(in the rows, 128 means zero)
One turn moves each row of this set onto another row. After a few examples, where does it send each row asked below?
tok: [143 131 139 133 127 163 123 115 137 121 137  97 140 132 134 129 146 159
 129 122 146 113 204 120 148 124 148 108 133 153 132 131 103 116 120 157
 126 131 143 142 142 124 170 167 116 135  95 139 149 144 139 136 129 144
 137 109 134 119]
bor: [140 131 138 133 124 163 122 117 136 119 137  97 141 134 133 129 145 158
 128 120 145 113 202 121 149 126 148 107 134 152 134 131 104 116 120 159
 126 132 143 144 140 124 172 168 117 135  93 139 149 144 139 137 128 143
 135 112 134 119]
borog: [126 104 174 100 176 133 151 143 123  98 133 110 130 131 127 123 141 148
 104 125 142 121 112 121 145 134 121 106 110 160 122 138 134 136 128 114
 116 138 104 137 127 108 151 143 155 131 129 139 141 124 144 146 159 156
 129 153 149 128]
Zepaf: [125 104 166 100 178 134 138 141 113 100 132 110 132 134 124 124 140 139
 104 118 145 123 114 132 144 135 127 105 108 143 119 136 134 121 122 110
 112 145 112 137 119 112 147 146 161 132 137 143 144 116 138 144 153 149
 133 156 155 121]
faduf: [130 146 114 137 138 129 131 114 156 115 149 111 139 145 145 133 125 140
 123 164 131 142  74 148 185 135 108 122 129 154 140  91 131 142 129 150
 137 115 161 118 145 124 115 101 105 150 155 152 146 163 145 125 141 161
 123 113 138 163]
fel: [114 137 113 141 143 138 124 110 140 112 156 117 146 147 138 129 117 127
 128 161 126 142  75 167 200 134 112 125 131 147 135  86 140 129 120 155
 127 131 162 125 148 122 113 105 109 144 144 162 151 146 135 124 135 160
 123 117 136 153]
denun: [145 145 102 137 122 135 124 123 130 165 131 113 125 152 156 121 104 138
 154 117 130 116 109 170 124 117 140  72 147 143 117 123 162 139 116 148
 123 129 117 100 166 135 153 116 128 153 116 115 156 165 141 129 146 105
 109 137 111 103]
Sufo: [141 128 136 132 124 163 124 117 136 119 137  97 142 133 134 130 148 160
 129 121 147 113 203 122 148 125 148 107 134 153 133 130 106 116 120 157
 125 134 144 142 141 123 173 167 115 133  95 139 150 142 142 138 130 144
 135 109 133 119]
vob: [142 110 122 123 135 128 122 124 130 122 107 143 134 120 134 148 103 162
 129 120 115 128 128 140 138 130 123 132 162 161 161 119 102 128 122 163
 113 162 123 153 140 185 131  64 138 137 160 117 143 161 117 131 147 157
 135 114 143 119]
retu: [133 149 102 139 138 130 111 111 138 123 147 114 144 150 144 135 128 129
 127 157 132 139  75 161 179 137 114 118 126 130 134  90 131 125 117 148
 134 121 170 120 132 127 106 110 112 152 162 157 148 152 138 122 138 149
 129 118 148 152]
Lig: [139 107 120 124 135 130 118 123 125 122 106 141 136 120 130 149 102 159
 131 118 116 129 130 149 140 129 125 131 162 158 161 117 105 123 120 163
 114 167 126 154 138 186 127  64 142 136 158 118 143 159 116 127 145 154
 134 116 145 114]
vogul: [134 137 106 137 124 139 130 124 128 160 138 117 126 148 153 117 102 135
 156 119 126 117 110 173 139 116 139  75 150 149 115 123 169 139 113 148
 118 134 111 105 174 137 158 114 125 147 107 118 157 160 138 132 145 109
 109 135 103 101]
mikin: [136 106 125 125 137 131 121 122 129 117 110 142 132 118 128 149  99 157
 131 119 112 129 127 145 145 129 123 134 165 162 161 116 107 125 122 166
 112 169 121 155 142 185 132  64 137 134 154 119 144 160 113 129 144 158
 132 115 140 115]
Kedi: [140 143 110 137 123 136 134 126 139 163 134 114 124 150 154 119 103 145
 153 122 127 116 110 163 130 118 136  75 148 156 119 126 163 149 121 146
 122 127 109 102 175 134 160 112 123 150 111 113 155 170 142 130 149 113
 108 133 103 110]
zef: [138 110 165  97 173 130 144 141 122 102 126 110 129 136 129 128 146 147
 103 123 149 121 108 120 131 138 124 103 106 148 124 137 127 129 130 108
 119 133 110 132 118 111 149 144 157 135 142 137 138 127 147 143 159 152
 132 153 156 128]

mikin goes to Lig
vogul goes to denun
And these:
fel goes to retu
Zepaf goes to zef

